[ 9  1 -1  1  8 12  4  6 -6 11] -> N
[ 48   3  -3 -24  12  21  30   8  -3  25] -> T
[-1  1  8 12  5  6 -6 11 -3 41] -> W
[ 19   3  -3 -32  12  20  35   8  -3  26] -> X
[ 26   3  -3 -10  12  19  14   8  -3  18] -> Q
[19 14  8 -3 16 -3 19  8 -3 25] -> D
[ 19  15  -3 -24  15  23  18   8  -3  26] -> K
q: [ 26   3  -3 -10  12  19  14   8  -3  18] => Q
q: [19 14  8 -3 18] => Q
q: [-1  1  8 12  5  6 -6 11 -3 41] => W
back: [-6  6  4 12  8  1 -1] => N
q: [19 14  8 -3 16 -3 19  8 -3 25] => D
at: [26  3] => Q, 0

[-42   5 -34  79   5  40] : F
[-43 -60 -89 -31  50 -22] : J
[-31 -60 -89  79   5  15] : P
[ 53   9 -48  51  33  17] : A
[-42   5 -34  79   5  15] : M
q: [-43 -60 -89 -31  50 -22] => J

[-38 -19 -17 -30 -18  -9  26  21  -9 -11  19 -12 -32  14  76  85  48 -17] = R
[ 10   7  13  14  -6   6 -11 -13  -8 -31 -11 -33   9 -13   1 -34  86 -15] = S
[  8   8  13 -12  -8   4  -7 -13  -9 -21 -12 -32   9 -14   0 -34 -31 -14] = V
back: [  9 -32] => V
q: [-38 -19 -17 -30 -18  -9  26  21  -9 -11  19 -12 -32  14  76  85  48 -17] => R
q: [ 10   7  13  14  -6   6 -11 -13  -8 -31 -11 -33   9 -13   1 -34  86 -15] => S

[ 22 -23 -17 -65  14] -> H
[-38 -23 -65  -8 -18] -> B
[-38 -24  -5 -47  -8] -> C
[-37 -38  -5 -18  -8] -> Z
q: [-38 -23 -65  -8 -18] => B
q: [-37 -38  -5 -18  -8] => Z
q: [ 22 -23 -17 -65  14] => H
back: [-18  -5 -38] => Z
q: [-18  -8] => Z

[ -5  37 -11   3  22  37  36  18] : Y
[-60  37 -11   3 -31 -32 -85  -5] : L
[  3  23   5   3  22 -31 -85  -5] : U
[ -5  37 -11  38  22  37 -85  -5] : E
q: [ -5  37 -11   3  22  37  36  18] => Y
q: [ -5  37 -11  38  22  37 -85  -5] => E
at: [  5   3  22 -31 -85  -5] => U, 2

[ 10  -2 -16   6  94 -17 -43  34] -> Fisoz
[-94  -6 -73  28  -8 -54 -22  -5] -> talep
[-16   6  62  17  -7 -52  15 -36] -> nemug
[ 12  73  33 -28 -69 -11  87 -59] -> Finur
[100  -5  69 -33  26 -75 -42   6] -> muku
[ 78   4  41 -24 -43 -26  -3  -5] -> dosu
[-46 -42 -53  47  48  51 -32  -6] -> lutef
[ 10  -2 -16   6  63  17  47  20] -> baf
[-39  20 -38  -2   2  47  26   8] -> Seken
[-94  -6 -73  28  -8  66  -3  29] -> nuzo
common nuzo lutef:  => [-6]
common nemug muku:  => [6]
back: [-33  69  -5] => muku
q: [ 10  -2 -16   6  63  17  47  20] => baf
common Fisoz dosu:  => [-43]
back: [ 47  17  63   6 -16] => baf

[ 0 -6 11  0] -> mupu
[-31 -43  23 -39] -> nel
[-12 -26  12 -17] -> nivam
[ 66  45 -28  44] -> Losi
[-26 -49 -38  -2] -> Nop
[ 51  11  -6 -74] -> nokir
[ 76  30 -27 -10] -> tafod
[-19  46  25 -24] -> Sisur
[-19  45  25 -25] -> zugom
[-36   4 -46  53] -> Fenep
q: [ 51  11  -6 -74] => nokir
at: [-49 -38  -2] => Nop, 1
q: [-12 -26  12] => nivam
q: [-19  45  25] => zugom

